[[ 1.57 -0.52 -0.85 -0.69 -0.78 -0.71 -0.56  1.51 -0.39  1.28  1.44 -0.58
   1.19  1.51 -0.65]
 [ 1.50  0.17  0.12  0.14  0.16  0.15  0.13  0.45  0.14 -1.65 -1.70  0.12
  -2.10  0.69  0.10]
 [ 0.07  0.65  0.75  0.68  0.71  0.73  0.68  0.11  0.59  0.31  0.29  0.63
   0.39  0.06  0.63]
 [ 0.24  0.64  0.75  0.69  0.75  0.74  0.69  0.14  0.57 -0.08 -0.12  0.65
  -0.12  0.14  0.67]
 [ 1.28  0.07  0.02  0.06  0.01  0.00  0.00  0.64  0.10 -0.62 -0.67  0.00
  -0.93  0.78  0.06]] result: 0.10

[[ -1.99  -6.42   0.04   1.34   4.06  -3.24 -19.33  -7.55   8.57 -10.10
  -20.48 -27.53  -5.05  -5.45  -0.53  -5.98]
 [ -0.42   6.14  -1.09  -0.26  -5.85  -1.48  15.63   3.84 -10.31   5.28
   13.52  22.50   2.13   5.18  -1.44   2.44]
 [  3.17   3.05   6.52  -0.88   0.02  -5.88   6.21   7.77  -3.11   3.91
    7.15  17.41   6.27  13.68   8.30   2.83]
 [  0.53   4.16  -0.24  -2.48  -4.55  -0.49  15.58   5.91  -8.98   6.59
   15.30  24.06   4.64   7.18   0.76   3.28]
 [ -0.48  -5.20   2.92   0.81   5.31  -5.64 -19.91  -5.94   8.04  -9.56
  -21.42 -26.07  -3.37  -2.33   1.40  -4.59]
 [ -2.40  -7.09  -1.18   1.88   3.18  -1.54 -18.19  -7.14   9.26  -9.33
  -17.74 -26.05  -5.63  -6.49  -0.31  -6.32]] result: 2.44

[[ 19.8  20.8  -2.2  21.7   1.5   3.5  27.8   0.3  -4.8  -2.0]
 [-13.3 -16.0   5.1 -14.8  -6.7   7.0 -16.9   6.4   5.4   4.4]
 [  3.7   4.2 -10.3   6.3   2.2 -11.9   3.8  -6.3 -12.3  -5.4]
 [-18.1 -16.7  -3.9 -23.8   7.4  -4.8 -20.6  -3.8  -5.2  -6.8]
 [ -1.8  -2.7  -7.6  -3.5   9.4  -5.6  -0.7  -4.4  -3.7  -7.3]
 [-17.4 -21.1   2.4 -20.2  -5.3   7.5 -22.6   2.3   2.0   8.2]] result: 4.4

[[ 1.00 -1.30 -0.53 -2.37  0.89 -1.82 -0.55 -1.40  1.84 -0.99 -0.64 -0.99
  -2.78  0.73 -1.55]
 [-1.30 -3.00  1.00 -0.80 -0.53 -2.37  0.89 -1.82 -0.64 -1.40  1.84 -0.99
  -0.64 -0.99 -2.78]
 [-1.28 -1.30 -1.30 -3.00  1.00 -0.80 -0.53 -2.37  0.89 -1.82 -0.64 -1.40
   1.84 -0.99 -1.06]
 [-1.30 -0.53 -2.37  0.89 -1.82 -0.80 -1.40  1.84 -0.64 -0.99 -0.91 -2.78
   0.73 -1.47  0.07]
 [-1.30 -1.30 -3.00  1.00 -0.80 -0.53 -2.37  0.89 -1.82 -0.87 -1.40  1.84
  -0.64 -0.99 -1.55]
 [-3.00  1.00 -1.30 -0.53 -2.37  0.89 -1.82 -0.64 -1.40  1.84 -0.64 -0.99
  -0.91 -2.78  0.73]
 [-2.37  0.89 -1.82 -0.80 -1.40  1.84 -0.55 -0.64 -0.91 -2.78  0.73 -1.47
   0.07 -1.42 -2.73]
 [-0.53 -2.37  0.89 -1.82 -0.80 -1.40  1.84 -0.64 -0.64 -0.99 -2.78  0.73
  -1.47  0.07 -1.55]] result: -2.78

[[-18.543  -3.541   5.788  -3.590  -3.539  -3.349  -3.165]
 [-14.629   1.336  -1.836   0.861   2.286   1.540   2.373]
 [ -3.934 -10.104  11.037  -9.961 -12.216 -10.720 -11.249]
 [ 19.076   1.324 -13.094   1.318   2.461   1.561   1.506]
 [ -5.261   3.737  -8.456   3.166   5.396   4.240   5.018]
 [-18.835  -3.635   6.169  -3.607  -3.727  -3.618  -3.352]
 [-11.815  -1.874   0.363  -1.393  -0.926  -1.334  -1.465]] result: 2.373

[[  93.9  106.1   27.3   45.2    2.7   86.8   59.7   14.4]
 [ 106.6  -15.0  -67.5    7.8   47.3   83.2   76.2  -25.2]
 [ -59.3   16.3  -39.0   -0.9  -74.1  -31.2  -85.6   15.3]
 [  80.1   90.1  -22.4  -84.1   19.9  -59.2  -62.9  -21.0]
 [   1.8  -77.5  -65.3  -71.1   50.4  -20.0   26.8   14.4]
 [  -6.6   82.1    6.0  -68.5  -39.1   75.0   86.2  181.5]
 [ 128.6  209.6  179.1   73.9   55.6  -10.7   16.9  -17.4]
 [   9.3  -42.5 -222.0  -21.3   35.5  -61.7   37.8   16.3]
 [ -43.9   66.5    6.0   80.6  -73.7   13.3 -113.3   22.2]
 [ -23.9  -40.0   30.9  -87.9  -48.6   13.2  -16.6  -11.3]
 [ -55.3   22.7   16.0   -5.2   30.0   28.5  -35.0   30.0]] result: -25.2
---
array([[ -2,  27, -26, -16,  23, -48],
       [-73,   9,  12, -73,  29,   2],
       [ 48, -25, -27,  31, -27, -35]]) ==> -27

array([ 35, -54,  56,  17, -70,  -2, -25]) ==> -2

array([[ 35, -11,  32, -46, -16],
       [ 40,  47,   9,  -2,  28],
       [ 64, -58,   8, -35,  18]]) ==> -35

array([ 50, -25, -48,  72, -45,  37, -65]) ==> 37

array([-22,  88, -49, -71,  10,   1]) ==> 10

array([-23, -59,  73,  -1, -57, -46, -28]) ==> -46

array([[ -3,  13,  86, -15,  29, -78],
       [-18, -59,  36, -36,  83,  54]]) ==> 83
---
[23, 62, 58, -10] ==> 58
[-26, 42, -69, 85, 70, 27, 67] ==> -69
[-73, -20, -36, 30] ==> -36
[-12, -68, 25, 28, -47, 75] ==> 25
[-12, -19, 10, 66, -5, -11] ==> 10
[58, -59, -48, -63] ==> -48
